In the data rows, 128 means zero.
Here is a table of points, one per row:
154 149 163 159 131 148 168 163 197 120 180 105 078 132 103 122 118 183 135 132 131 172 160 194 117 139 117 138 064 145 139 115 160 161 146 112 142 147 146 135 137 184 158 131 115 176 120 100 163 019 187 175 105 136 142 167 158 160 098 183 127 152 147 138
157 119 164 154 158 099 097 127 164 152 057 117 248 109 136 144 096 167 082 100 130 121 167 159 096 129 152 116 136 184 116 129 153 128 157 165 115 108 130 148 116 133 161 077 056 052 151 135 243 146 153 089 122 110 144 144 149 150 156 160 112 082 136 126
116 132 170 095 130 148 173 081 112 157 088 114 199 178 105 116 178 116 164 096 159 032 131 156 097 050 122 152 105 139 132 122 133 129 120 166 128 115 185 111 180 140 107 145 157 135 082 102 113 108 140 116 152 057 171 095 059 127 124 156 139 166 153 140
151 109 185 096 091 116 090 075 094 057 097 158 142 103 111 098 129 145 128 153 184 141 141 105 148 095 126 143 123 008 134 107 095 121 056 092 107 098 180 069 097 091 122 140 090 150 132 118 120 098 132 128 097 195 143 145 119 123 069 104 127 085 086 092
132 145 114 105 153 077 092 059 091 102 129 122 112 189 156 159 124 112 120 137 132 174 161 135 185 193 148 099 124 225 113 068 053 087 137 112 183 116 123 072 147 084 104 127 144 146 131 129 170 129 128 150 119 116 129 078 076 147 170 139 107 139 126 144
132 123 112 156 124 017 019 101 146 122 109 112 151 112 128 115 123 135 154 132 089 116 123 126 109 110 141 120 109 096 130 141 128 116 062 145 125 159 067 079 093 132 131 116 089 139 100 153 101 102 102 177 116 096 159 088 177 119 103 107 148 198 142 183
209 151 151 158 121 101 132 111 169 131 140 108 105 103 090 117 137 033 159 179 138 088 151 067 176 149 188 146 156 099 163 143 155 197 162 131 136 107 089 195 115 088 150 122 138 166 138 143 162 125 153 111 126 134 132 108 094 115 152 136 122 144 092 153
030 078 119 141 144 113 082 121 156 138 085 099 115 104 079 106 099 114 122 152 156 125 117 122 123 163 118 132 108 114 126 146 067 121 072 106 083 148 113 112 144 119 065 113 168 149 082 169 126 090 135 073 192 146 139 151 105 093 126 135 102 084 065 106
124 113 106 136 114 120 104 101 188 154 118 135 101 160 143 148 134 190 086 173 131 125 088 140 146 109 187 132 095 155 148 155 108 162 117 124 159 125 132 176 146 080 191 154 094 098 111 085 087 136 103 118 181 049 099 166 110 155 189 122 088 144 149 084
154 167 082 132 126 145 131 133 109 109 148 123 094 138 136 223 194 160 129 114 164 124 158 173 167 115 121 093 145 071 105 159 148 140 157 178 123 125 164 125 102 085 098 113 186 119 154 129 159 089 114 113 150 170 168 153 142 049 146 118 134 153 147 144
121 109 119 114 161 126 137 140 129 152 152 162 082 093 095 124 124 151 096 102 135 133 091 112 062 083 099 113 125 155 155 133 128 079 142 153 140 142 111 141 162 153 157 207 102 166 132 138 147 172 057 158 146 186 172 172 083 088 095 142 072 107 136 183
177 139 113 051 136 143 142 164 185 157 109 164 153 094 111 158 086 106 130 162 144 133 155 110 141 131 137 136 142 121 167 090 113 069 108 145 126 179 140 102 128 121 125 117 197 115 201 057 077 118 119 180 073 133 126 123 128 112 103 128 117 108 112 139
113 150 099 130 217 072 109 136 110 149 091 135 122 128 160 080 133 139 174 094 145 147 123 133 142 155 066 100 081 019 124 119 222 127 145 122 146 151 139 164 169 128 134 162 166 101 100 108 118 176 149 131 115 115 117 143 135 161 127 124 078 115 104 117
095 162 111 100 168 171 190 141 150 088 153 143 178 174 157 131 132 108 054 175 116 139 128 100 085 157 162 151 116 123 155 123 147 171 096 125 089 118 137 124 110 127 085 135 077 167 118 156 118 146 114 117 063 103 168 081 172 072 189 127 133 131 139 094
171 076 134 128 094 109 142 161 127 108 093 194 127 134 071 168 123 152 131 119 121 195 090 100 148 127 054 180 157 091 089 111 029 175 123 108 091 188 123 142 141 106 098 158 112 111 171 078 143 180 179 145 117 095 110 085 159 073 142 107 159 169 104 198
130 141 107 103 152 235 111 155 120 073 162 119 125 123 111 149 089 102 115 134 140 131 152 121 152 088 101 169 143 100 119 099 126 095 116 139 143 132 129 116 164 128 151 110 108 108 143 255 165 108 181 195 121 083 076 154 127 204 169 116 139 117 135 178
136 102 155 197 156 232 126 139 145 148 116 125 144 168 147 122 154 161 164 151 112 163 144 163 163 139 104 120 143 171 120 144 149 123 146 166 134 170 147 151 119 122 142 151 138 224 127 180 063 189 111 053 121 149 145 157 155 168 129 179 151 163 124 157
120 121 138 123 146 132 154 179 111 190 108 136 088 146 134 126 137 156 173 213 111 118 138 103 116 170 115 115 164 171 140 165 148 157 149 123 071 029 152 096 124 124 166 158 134 094 164 179 161 141 184 146 141 118 154 126 104 076 049 133 159 143 146 142
108 134 154 100 142 148 090 159 128 114 124 119 085 119 116 181 127 102 132 131 163 172 194 117 113 085 086 151 156 142 112 184 165 102 188 131 096 101 071 107 099 172 131 099 107 149 125 068 095 126 079 126 152 097 117 068 086 148 144 131 117 108 104 071
115 126 138 161 102 126 151 133 113 091 172 119 191 121 144 142 155 175 143 145 144 116 099 086 135 172 145 155 209 168 207 108 146 134 128 123 078 238 094 150 091 108 143 227 160 129 101 109 131 086 186 124 147 186 120 127 164 178 175 075 151 068 159 144
128 126 116 115 062 148 157 129 089 095 095 141 168 134 108 121 082 152 128 073 108 139 115 117 120 202 199 132 069 117 092 195 155 086 102 119 136 120 070 161 051 142 100 204 151 084 166 124 122 112 111 137 108 121 136 162 100 139 156 148 118 152 140 149
124 170 120 072 140 133 105 086 157 101 159 094 147 195 138 066 112 125 083 117 104 075 061 131 112 145 068 092 144 128 063 192 085 093 118 180 128 112 101 155 142 167 127 113 104 114 125 103 132 142 155 088 121 145 113 111 178 152 071 159 104 138 068 098
105 148 135 100 159 054 196 173 130 158 145 162 127 184 149 098 139 105 127 144 136 131 143 192 148 130 127 151 187 110 138 140 142 179 126 157 211 118 115 099 192 169 105 051 155 070 129 116 127 184 112 139 163 244 149 130 095 192 123 163 158 182 182 129
126 111 102 105 104 115 119 146 094 152 118 071 007 118 129 150 116 096 141 141 070 094 108 106 095 120 164 107 059 138 097 099 146 104 084 113 098 172 150 080 131 130 097 177 072 069 100 078 127 109 090 046 060 136 095 090 093 152 184 109 139 104 127 112
103 147 057 145 092 105 167 145 113 027 086 125 085 084 101 059 073 160 098 081 077 116 131 128 122 090 093 085 134 156 139 103 088 136 160 133 091 120 116 135 099 096 166 077 135 158 072 146 107 100 111 070 081 101 113 128 064 113 066 090 122 114 140 082
087 123 125 079 083 177 129 127 143 150 133 098 114 129 174 014 125 135 152 091 138 079 135 138 078 143 096 125 167 125 085 101 139 111 143 066 139 129 124 141 124 038 153 102 105 093 126 099 136 100 090 135 105 147 132 154 138 101 182 129 098 143 132 136
085 116 116 194 104 208 130 109 107 139 153 105 102 149 195 136 113 127 134 158 105 165 145 099 157 028 124 152 139 104 152 102 134 096 129 118 120 036 093 184 109 132 106 071 137 110 126 061 183 126 114 108 111 106 082 208 121 100 054 095 120 150 177 139
133 094 132 160 135 134 106 132 075 142 168 077 090 131 075 124 121 076 069 112 127 122 090 143 084 154 183 095 148 025 140 091 080 121 139 094 139 127 115 105 098 137 090 092 146 074 141 108 073 146 161 115 157 087 138 093 106 127 092 160 147 043 123 156
120 142 122 255 116 148 135 157 131 121 117 118 168 103 146 166 156 126 134 083 128 105 074 100 128 129 060 096 101 170 108 128 142 154 073 107 165 102 161 112 151 138 150 114 124 126 156 125 075 118 139 177 133 152 150 137 094 124 112 136 164 119 072 108
125 142 176 093 124 151 107 131 152 122 186 128 121 069 177 114 152 129 174 151 099 110 148 103 094 117 102 118 081 165 081 113 125 176 123 150 180 149 176 156 067 123 081 121 161 153 081 146 136 172 116 135 191 150 124 105 130 132 124 132 126 061 179 119
094 135 084 143 167 128 124 117 118 146 108 154 142 123 122 108 145 117 175 118 117 167 123 146 102 111 255 136 141 125 114 139 110 115 172 147 106 122 172 131 115 155 161 133 120 154 139 102 096 147 178 187 148 155 080 154 152 130 184 123 155 136 106 161
144 130 133 139 113 136 149 132 097 129 092 144 127 122 165 139 144 105 156 139 144 125 156 094 053 133 154 101 144 139 149 135 118 138 169 111 189 198 140 112 165 185 137 112 151 135 137 171 182 146 071 149 164 110 143 156 206 130 121 155 136 206 151 003
141 180 110 078 056 098 160 089 099 160 095 164 139 084 148 156 128 094 082 133 160 141 124 122 187 148 066 134 121 125 160 114 153 125 170 108 122 080 108 082 105 134 117 138 074 179 159 150 125 113 108 109 178 095 015 136 177 146 101 147 185 102 133 162
195 063 115 130 138 108 151 090 153 109 155 170 098 125 126 163 153 121 128 097 152 128 085 137 194 127 154 157 106 187 146 142 187 115 109 095 105 120 133 151 148 123 130 032 127 089 092 143 081 160 153 153 115 134 121 145 172 088 117 109 132 106 148 147
121 125 182 100 132 125 119 146 097 183 197 105 216 123 109 121 141 092 106 094 075 108 138 187 195 179 149 112 124 143 118 115 127 128 164 123 128 168 108 125 156 154 112 159 076 149 125 172 134 124 086 126 115 121 106 124 092 098 116 016 091 149 094 080
129 108 150 136 120 066 115 121 108 162 170 142 116 107 113 144 115 145 130 084 125 140 121 142 117 096 122 156 145 155 133 139 101 138 099 122 136 040 156 164 171 160 158 148 231 157 152 152 113 126 107 108 101 131 180 046 187 165 151 117 130 125 127 095
Along one direction, these points spread out more than along any other. Take the direction at right angles to it along which they spread out most. Go by this last direction. How many in every 100 of the points above lie lower along it than each point below? Round to a whole number. More than half of the points above lie lower than the first one.
151 109 185 096 091 116 090 075 094 057 097 158 142 103 111 098 129 145 128 153 184 141 141 105 148 095 126 143 123 008 134 107 095 121 056 092 107 098 180 069 097 091 122 140 090 150 132 118 120 098 132 128 097 195 143 145 119 123 069 104 127 085 086 092 75
121 109 119 114 161 126 137 140 129 152 152 162 082 093 095 124 124 151 096 102 135 133 091 112 062 083 099 113 125 155 155 133 128 079 142 153 140 142 111 141 162 153 157 207 102 166 132 138 147 172 057 158 146 186 172 172 083 088 095 142 072 107 136 183 31
120 142 122 255 116 148 135 157 131 121 117 118 168 103 146 166 156 126 134 083 128 105 074 100 128 129 060 096 101 170 108 128 142 154 073 107 165 102 161 112 151 138 150 114 124 126 156 125 075 118 139 177 133 152 150 137 094 124 112 136 164 119 072 108 47
087 123 125 079 083 177 129 127 143 150 133 098 114 129 174 014 125 135 152 091 138 079 135 138 078 143 096 125 167 125 085 101 139 111 143 066 139 129 124 141 124 038 153 102 105 093 126 099 136 100 090 135 105 147 132 154 138 101 182 129 098 143 132 136 6
154 149 163 159 131 148 168 163 197 120 180 105 078 132 103 122 118 183 135 132 131 172 160 194 117 139 117 138 064 145 139 115 160 161 146 112 142 147 146 135 137 184 158 131 115 176 120 100 163 019 187 175 105 136 142 167 158 160 098 183 127 152 147 138 69
195 063 115 130 138 108 151 090 153 109 155 170 098 125 126 163 153 121 128 097 152 128 085 137 194 127 154 157 106 187 146 142 187 115 109 095 105 120 133 151 148 123 130 032 127 089 092 143 081 160 153 153 115 134 121 145 172 088 117 109 132 106 148 147 81
124 113 106 136 114 120 104 101 188 154 118 135 101 160 143 148 134 190 086 173 131 125 088 140 146 109 187 132 095 155 148 155 108 162 117 124 159 125 132 176 146 080 191 154 094 098 111 085 087 136 103 118 181 049 099 166 110 155 189 122 088 144 149 084 33
121 125 182 100 132 125 119 146 097 183 197 105 216 123 109 121 141 092 106 094 075 108 138 187 195 179 149 112 124 143 118 115 127 128 164 123 128 168 108 125 156 154 112 159 076 149 125 172 134 124 086 126 115 121 106 124 092 098 116 016 091 149 094 080 39
094 135 084 143 167 128 124 117 118 146 108 154 142 123 122 108 145 117 175 118 117 167 123 146 102 111 255 136 141 125 114 139 110 115 172 147 106 122 172 131 115 155 161 133 120 154 139 102 096 147 178 187 148 155 080 154 152 130 184 123 155 136 106 161 78
157 119 164 154 158 099 097 127 164 152 057 117 248 109 136 144 096 167 082 100 130 121 167 159 096 129 152 116 136 184 116 129 153 128 157 165 115 108 130 148 116 133 161 077 056 052 151 135 243 146 153 089 122 110 144 144 149 150 156 160 112 082 136 126 36
125 142 176 093 124 151 107 131 152 122 186 128 121 069 177 114 152 129 174 151 099 110 148 103 094 117 102 118 081 165 081 113 125 176 123 150 180 149 176 156 067 123 081 121 161 153 081 146 136 172 116 135 191 150 124 105 130 132 124 132 126 061 179 119 22
030 078 119 141 144 113 082 121 156 138 085 099 115 104 079 106 099 114 122 152 156 125 117 122 123 163 118 132 108 114 126 146 067 121 072 106 083 148 113 112 144 119 065 113 168 149 082 169 126 090 135 073 192 146 139 151 105 093 126 135 102 084 065 106 25
